(in the rows, 128 means zero)
Rotation paths and how fast each direction turns (degrees a step)
Each turn is a multiple of 5 degrees from 10 to 175, or 0.
Each row of a path follows its step; steps can be skipped.

step 0: [131 138 132 127 123 125 132 130 132 124 132 128 137 128 126 127 139 115
 125 131 121 118 126 123 128 138 133 123 127 122]
step 1: [132 129 128 132 132 126 135 135 131 127 128 129 141 135 139 127 136 130
 130 123 120 133 132 125 142 133 123 128 130 130]
step 2: [125 124 128 128 130 134 130 126 132 125 130 141 128 134 134 128 140 124
 118 134 122 127 116 130 132 136 131 124 131 132]
step 3: [129 131 131 126 126 128 141 132 124 130 114 127 135 135 126 123 135 122
 127 126 121 130 118 123 133 128 131 121 119 130]
step 4: [137 132 131 133 130 127 133 124 130 130 123 128 131 140 128 128 138 127
 123 127 129 134 119 133 133 130 122 132 143 123]
step 5: [131 128 130 126 136 129 130 129 121 137 133 129 129 136 118 130 133 124
 113 133 122 129 126 126 135 135 128 122 124 123]
step 6: [135 127 129 133 127 120 131 126 124 127 131 130 140 127 128 124 139 121
 128 129 130 144 123 132 134 126 128 126 121 122]
step 7: [136 121 131 125 144 131 131 122 129 134 129 136 127 129 129 123 131 129
 127 129 131 138 125 126 136 129 126 116 136 133]
step 8: [127 128 136 131 131 121 129 132 123 126 127 138 122 129 117 121 133 121
 123 135 126 137 121 120 123 122 132 124 127 125]
step 9: [128 133 138 123 134 122 123 130 122 133 120 125 134 128 126 127 133 122
 130 120 137 143 127 123 130 131 121 127 133 128]
[127 126 129 131 129 130 128 125 130 132 127 129 129 127 131 127 127 128
 128 127 131 129 130 129 130 130 128 132 133 129] => 135

step 0: [133 134 121 129 135 122 128 120 125 125 124 129 121 121 131 128 125 121
 126 124 134 128 129 122 121 137 120 128 136 122]
step 1: [124 125 136 134 126 137 123 112 126 135 121 131 128 127 125 129 125 126
 125 131 131 130 124 120 126 135 127 132 126 136]
step 2: [130 125 121 131 121 139 141 123 126 126 129 125 139 126 127 122 120 129
 126 133 130 122 129 132 119 123 130 129 132 132]
step 3: [126 125 129 123 125 121 132 121 135 119 121 124 130 131 128 115 134 123
 130 123 125 129 130 124 123 129 137 131 139 124]
step 4: [123 134 128 123 126 124 131 121 126 124 123 120 122 120 130 131 119 118
 132 121 126 128 125 123 124 134 116 126 129 128]
step 5: [129 120 126 129 132 136 120 116 124 130 128 131 133 130 127 128 122 125
 119 132 129 129 120 128 124 143 124 131 133 129]
step 6: [126 133 127 129 127 132 135 122 121 132 121 129 139 130 120 122 122 131
 131 136 133 122 134 122 124 125 133 127 136 132]
step 7: [126 128 126 134 122 126 141 124 128 116 127 129 126 124 128 124 137 118
 125 124 129 131 130 125 120 130 133 134 137 132]
step 8: [133 125 128 126 124 127 127 111 129 123 118 119 121 126 135 123 123 126
 128 120 128 130 131 124 125 131 122 123 123 126]
step 9: [125 126 124 122 122 135 119 119 131 131 130 131 136 127 129 130 116 125
 129 127 125 127 118 123 121 132 125 136 133 132]
[125 125 128 128 130 127 130 129 128 127 128 130 133 127 125 126 131 127
 129 130 126 127 130 129 125 124 127 126 127 128] => 90
[127 131 132 128 129 127 129 131 127 125 127 127 125 124 128 126 131 128
 129 130 129 131 128 125 126 128 127 130 129 125] => 100
[127 128 131 132 129 127 127 126 130 129 130 125 125 128 125 130 127 125
 125 125 126 128 131 129 126 128 126 127 126 128] => 100

step 0: [124 122 127 131 126 132 131 128 140 125 123 132 133 132 132 126 124 133
 141 130 130 116 121 127 124 123 128 135 132 122]
step 1: [134 138 123 129 129 124 118 134 123 120 122 138 134 124 133 132 124 124
 130 126 129 128 133 120 133 118 126 131 133 131]
step 2: [120 121 129 125 134 131 118 131 134 130 120 124 130 132 119 137 129 125
 128 119 129 125 127 121 121 131 135 135 127 134]
step 3: [121 128 133 138 132 122 133 133 125 121 124 139 132 122 129 124 136 129
 138 127 125 133 124 130 123 130 129 139 130 124]
step 4: [119 130 127 126 130 132 117 128 127 127 131 132 126 140 128 130 126 131
 131 123 126 131 140 129 132 116 125 138 131 123]
step 5: [116 126 127 137 127 128 129 133 129 128 124 124 137 129 127 136 133 132
 124 140 130 122 128 120 131 127 135 136 124 134]
step 6: [125 121 124 133 134 135 132 136 130 130 119 132 129 120 134 121 128 127
 134 120 126 122 139 128 128 123 131 129 132 121]
step 7: [126 130 120 136 125 129 120 125 134 123 122 134 120 130 128 140 130 130
 129 127 137 133 127 117 130 124 122 133 129 121]
step 8: [126 118 131 116 128 124 126 134 127 126 122 134 133 121 127 133 123 129
 126 132 128 130 131 124 125 123 140 139 119 126]
step 9: [129 124 134 132 129 128 132 131 123 127 116 127 125 132 134 137 133 136
 137 121 129 120 127 133 125 124 126 136 141 126]
[125 127 126 126 128 125 130 126 130 128 128 128 129 129 123 128 129 126
 123 128 128 125 125 127 129 128 130 129 126 126] => 130

step 0: [130 129 133 136 135 134 127 134 133 126 125 132 124 125 131 135 143 128
 130 123 136 127 126 124 121 128 129 129 127 116]
step 1: [123 127 130 132 130 128 126 128 129 127 112 131 125 135 131 127 135 133
 128 139 127 133 127 128 123 136 126 122 135 120]
step 2: [125 117 123 130 129 132 125 127 121 120 119 123 128 121 134 130 140 124
 133 127 128 131 119 136 128 134 129 125 127 129]
step 3: [130 128 134 121 133 135 117 130 118 127 124 124 126 138 125 130 141 127
 131 130 127 127 118 132 127 123 128 133 127 123]
step 4: [114 123 123 126 128 127 127 129 129 131 122 129 126 135 133 138 134 128
 131 136 128 127 122 132 130 126 128 143 127 125]
step 5: [126 129 128 124 136 132 137 131 127 132 129 134 124 118 130 131 141 125
 132 133 120 137 120 128 128 126 131 135 127 124]
step 6: [127 137 123 122 126 135 128 131 127 130 124 129 126 134 122 130 135 131
 132 138 121 143 127 134 125 132 131 131 134 136]
step 7: [122 132 122 120 122 125 122 134 127 127 124 127 133 118 127 129 128 127
 140 125 126 134 122 136 131 133 137 135 124 130]
step 8: [131 138 126 117 126 130 129 138 124 130 135 134 129 130 122 136 132 134
 134 126 131 126 122 130 129 126 137 129 133 119]
step 9: [119 129 117 123 124 124 126 127 137 128 133 134 130 129 128 131 134 135
 132 134 136 135 137 125 127 131 134 132 134 121]
[127 126 128 128 123 127 130 123 130 125 125 130 130 126 130 129 129 126
 132 126 127 127 129 128 129 126 129 129 128 129] => 140

step 0: [121 129 128 123 133 124 123 129 137 137 134 119 129 127 134 123 140 128
 130 125 131 128 125 119 123 132 134 129 136 126]
step 1: [126 129 121 125 125 133 123 134 129 138 131 128 122 121 125 127 125 123
 137 122 137 135 128 123 136 130 137 136 125 126]
step 2: [132 129 131 133 125 127 132 137 122 136 120 125 127 132 137 135 126 123
 141 133 133 129 136 121 126 127 129 129 121 127]
step 3: [137 135 132 132 127 135 134 123 128 137 131 129 133 120 134 128 134 129
 135 128 120 119 129 122 124 136 126 127 126 131]
step 4: [122 123 133 124 126 124 131 132 125 137 138 125 132 124 132 123 136 137
 133 115 132 127 124 125 125 131 127 126 134 125]
step 5: [137 122 119 123 123 121 122 138 130 135 129 135 120 123 127 127 133 133
 133 124 133 126 128 126 135 131 134 131 123 126]
step 6: [133 123 128 130 123 125 136 140 127 134 121 125 131 129 131 131 124 128
 139 135 125 127 134 131 135 132 134 126 129 138]
step 7: [132 131 139 125 119 131 130 121 126 138 126 126 131 129 132 129 131 128
 128 129 124 115 129 136 124 138 134 127 127 128]
step 8: [123 128 131 115 123 124 134 130 133 137 135 123 123 124 130 131 138 133
 128 118 119 132 128 131 124 129 128 123 130 125]
step 9: [130 113 120 120 119 130 123 132 125 135 131 133 126 133 127 125 130 130
 130 124 123 137 132 127 132 131 131 133 120 128]
[130 126 127 130 128 128 125 130 129 129 132 125 130 129 124 128 131 127
 129 127 128 131 128 130 132 124 129 128 126 125] => 90
[127 128 129 130 128 127 128 127 128 124 128 127 129 125 127 126 124 128
 123 128 127 126 129 126 128 122 128 129 127 129] => 0

step 0: [130 127 133 125 119 120 131 144 129 129 130 122 122 134 123 136 124 125
 131 128 126 125 133 132 128 128 125 130 124 132]
step 1: [130 122 122 135 124 130 136 125 130 130 126 120 130 130 122 120 130 122
 130 127 135 124 126 125 137 133 128 126 117 124]
step 2: [134 125 120 131 130 128 122 137 134 118 127 134 124 129 120 130 120 132
 122 132 126 125 123 136 132 128 137 128 128 126]
step 3: [132 123 129 131 118 124 136 135 123 131 131 118 128 129 133 133 121 118
 123 133 122 122 130 128 129 122 126 123 126 133]
step 4: [132 126 126 137 130 125 128 132 132 126 129 118 127 126 127 125 135 138
 125 127 138 122 125 121 132 128 133 122 116 126]
step 5: [139 134 123 126 123 138 123 135 135 124 132 132 126 123 126 130 117 124
 121 126 125 128 130 127 131 132 132 121 129 127]
step 6: [129 125 128 127 121 121 131 133 119 129 127 116 134 126 125 130 128 129
 119 129 124 116 128 120 130 123 128 129 137 127]
step 7: [130 129 140 135 133 130 126 135 138 129 129 121 121 120 129 126 132 128
 128 124 129 122 126 124 138 134 129 125 124 129]
step 8: [138 130 124 126 125 134 124 124 125 124 132 130 124 121 122 121 128 117
 119 132 128 126 128 123 127 129 138 128 131 122]
step 9: [129 130 135 123 123 124 131 138 131 124 119 125 124 129 125 130 136 131
 122 130 127 120 132 126 131 118 129 128 139 133]
[131 130 126 127 127 127 124 128 124 128 129 129 126 128 129 131 128 127
 130 131 127 131 128 129 130 132 132 128 130 129] => 125
[128 129 128 128 128 130 131 130 126 129 128 133 130 127 126 128 127 130
 122 131 127 130 129 128 128 129 128 131 128 131] => 115
